Named moves, each a turn or a mirror, and the order they were made in; the first pair answered:
move Q230:
-.14  .28  .10  .11 -.09 -.09  .14  .04  .26 -.12  .10  .16  ->  -.12  .35  .00 -.10 -.13 -.11  .01  .03 -.02 -.05  .27  .16
-.03  .00  .00 -.03  .07 -.01 -.06 -.02  .03 -.05 -.03 -.05  ->  -.02  .01 -.01 -.03  .07  .01 -.04 -.02  .00 -.04  .00 -.04
-.06 -.38  .14 -.22  .23  .32 -.18 -.27  .06  .19 -.09 -.10  ->  -.06 -.37  .14 -.22  .23  .32 -.18 -.28  .06  .16 -.08 -.09
 .01  .36 -.05  .03 -.04 -.31  .10  .09 -.35 -.34  .00  .01  ->   .00  .31  .03  .22 -.01 -.30  .20  .09 -.11 -.42 -.13  .01
move Q748:
 .01 -.03 -.20 -.12 -.02 -.04 -.14 -.08 -.10  .09  .09 -.05  ->   .09 -.06 -.21 -.11  .06 -.02 -.14 -.07 -.09  .07 -.09 -.07
-.07  .13  .02 -.10 -.02  .08  .07  .06 -.14 -.07 -.04  .05  ->  -.07  .11  .02 -.12  .00  .08  .06  .04 -.15 -.04 -.02  .04
-.11 -.21 -.09  .14 -.03  .07 -.06 -.09 -.10  .09  .08 -.01  ->  -.05 -.24 -.08  .14  .05  .09 -.06 -.09 -.07  .08 -.06 -.03
-.10 -.25  .11  .12 -.03  .09  .17 -.01  .17  .08  .19 -.07  ->  -.06 -.28  .09  .08 -.03  .13  .14 -.03  .14  .10  .15 -.08
move Q486:
 .07  .29 -.06 -.03 -.07 -.05  .02  .04 -.08 -.06  .08  .04  ->   .05  .23 -.08 -.03 -.11  .01 -.04  .02 -.12 -.01  .19  .02
-.04  .11  .08  .14  .09 -.08  .22  .06  .25 -.17 -.16  .07  ->   .18 -.04 -.14 -.26  .13  .06 -.10 -.05 -.20  .03 -.18 -.02
 .04  .10  .00 -.15 -.04  .09 -.08  .04 -.30 -.16 -.05  .01  ->  -.16 -.01  .07  .06 -.16  .12  .00  .01 -.16 -.10  .24  .03
-.11  .23  .34 -.14 -.10 -.11  .08 -.19 -.13 -.17  .19  .14  ->  -.03  .23  .30 -.23 -.05 -.11  .05 -.20 -.21 -.16  .09  .13
Then:
Between the rows of a pair lie two moves.
 .13 -.02  .12  .13  .17  .08  .06 -.01  .17 -.06 -.31 -.08  ->  -.11  .20  .15  .19 -.10 -.10  .16  .03  .17 -.09  .13  .02
Q748 Q748
 .23  .10  .14 -.13  .16 -.32  .04 -.02  .12 -.10 -.30 -.10  ->   .00 -.19  .08 -.15 -.11 -.17 -.11 -.18 -.09  .20  .38 -.12
Q230 Q486
-.22 -.08  .19  .35 -.08  .11  .19 -.11  .15  .04  .16  .10  ->   .03 -.21 -.03 -.12  .00  .25 -.14 -.17 -.33  .25  .08  .01
Q486 Q486
 .09 -.01 -.13 -.21  .06  .07 -.15 -.06 -.26  .08  .00 -.05  ->  -.18 -.02  .02  .11 -.10  .01  .03 -.05 -.02  .06  .35  .00
Q486 Q230
 .12  .16 -.02 -.11  .14 -.05  .05  .09 -.06 -.08 -.31  .04  ->  -.06  .31  .00 -.06 -.03 -.18  .13  .13 -.07 -.10  .02  .12
Q748 Q748
-.13  .10 -.04  .14 -.08 -.02  .03  .14  .08 -.17  .16 -.06  ->   .04  .15 -.05  .03  .08  .00  .00  .15  .02 -.24 -.14 -.09
Q486 Q230
 .07  .18  .03 -.03  .04  .07 -.03  .15 -.05 -.29  .00 -.02  ->   .02 -.05  .08  .16  .06  .17 -.01  .08  .12 -.23  .03 -.06
Q486 Q230
-.01 -.07  .05  .25 -.04  .06  .08 -.13  .14  .00 -.13 -.23  ->   .02 -.17 -.02  .11 -.05  .14 -.03 -.17  .00  .11 -.03 -.26
Q486 Q486
 .09  .39  .09 -.11  .01 -.30  .00  .05 -.03 -.12 -.39  .11  ->  -.01  .44  .07 -.15 -.12 -.37 -.01  .07 -.11 -.09 -.13  .15
Q230 Q748
-.09  .02  .07  .10  .02  .03  .11 -.01  .03 -.02  .11  .01  ->  -.01  .13  .06  .03  .10 -.01  .11  .02  .01 -.09 -.07  .01
Q748 Q486
 .12 -.06 -.10 -.10  .12  .02 -.01  .03 -.05  .00 -.24 -.03  ->   .04 -.17 -.12 -.10  .02  .08 -.08 -.03 -.14  .13  .04 -.01
Q748 Q486
-.03  .00  .05  .16  .08 -.01  .07  .02  .07 -.04 -.08  .06  ->  -.06  .06 -.04  .01 -.04 -.06  .00  .00 -.11  .01  .13  .10
Q748 Q230
-.01 -.13 -.03 -.11 -.10  .05 -.14 -.25 -.11  .32  .18 -.03  ->  -.09  .20 -.02 -.12 -.19 -.17 -.02 -.13 -.12  .17  .25  .06
Q486 Q230
-.20  .02 -.11  .03  .08  .00  .04  .08  .03 -.11 -.15  .00  ->  -.24  .08 -.16 -.04  .00 -.04  .00  .09 -.09 -.09 -.01  .03
Q748 Q230
-.10 -.26 -.04  .06  .05  .01 -.02  .01  .00  .07  .26  .02  ->   .01  .06 -.11 -.19  .08 -.16 -.04  .11 -.20 -.07  .11  .08
Q486 Q230
-.17 -.23  .02  .00 -.21  .04 -.21 -.09 -.23  .25  .67  .00  ->  -.31  .27  .18  .23 -.24 -.32  .13  .14  .05 -.13  .52  .17
Q486 Q748
 .09  .14  .04 -.13  .17 -.01 -.03  .21  .07 -.15 -.17  .08  ->  -.06  .22  .05 -.14  .02 -.07 -.01  .22  .00 -.14  .16  .12
Q748 Q748
 .13 -.08  .00 -.02 -.06  .12  .10  .04  .06  .07  .07 -.09  ->   .14  .03 -.03 -.09 -.08  .06  .06  .03 -.02  .04  .09 -.08
Q486 Q230
-.03 -.25 -.19  .01 -.06  .10 -.05 -.07 -.18  .24  .20 -.05  ->   .14 -.24 -.10  .09  .17  .11  .04 -.04  .05  .08 -.32 -.08
Q748 Q748
-.10  .40 -.22 -.18  .12 -.21  .01  .01 -.22 -.04 -.08  .18  ->  -.11 -.05 -.30 -.21  .08  .07 -.18 -.17 -.33  .24  .13  .09
Q486 Q748
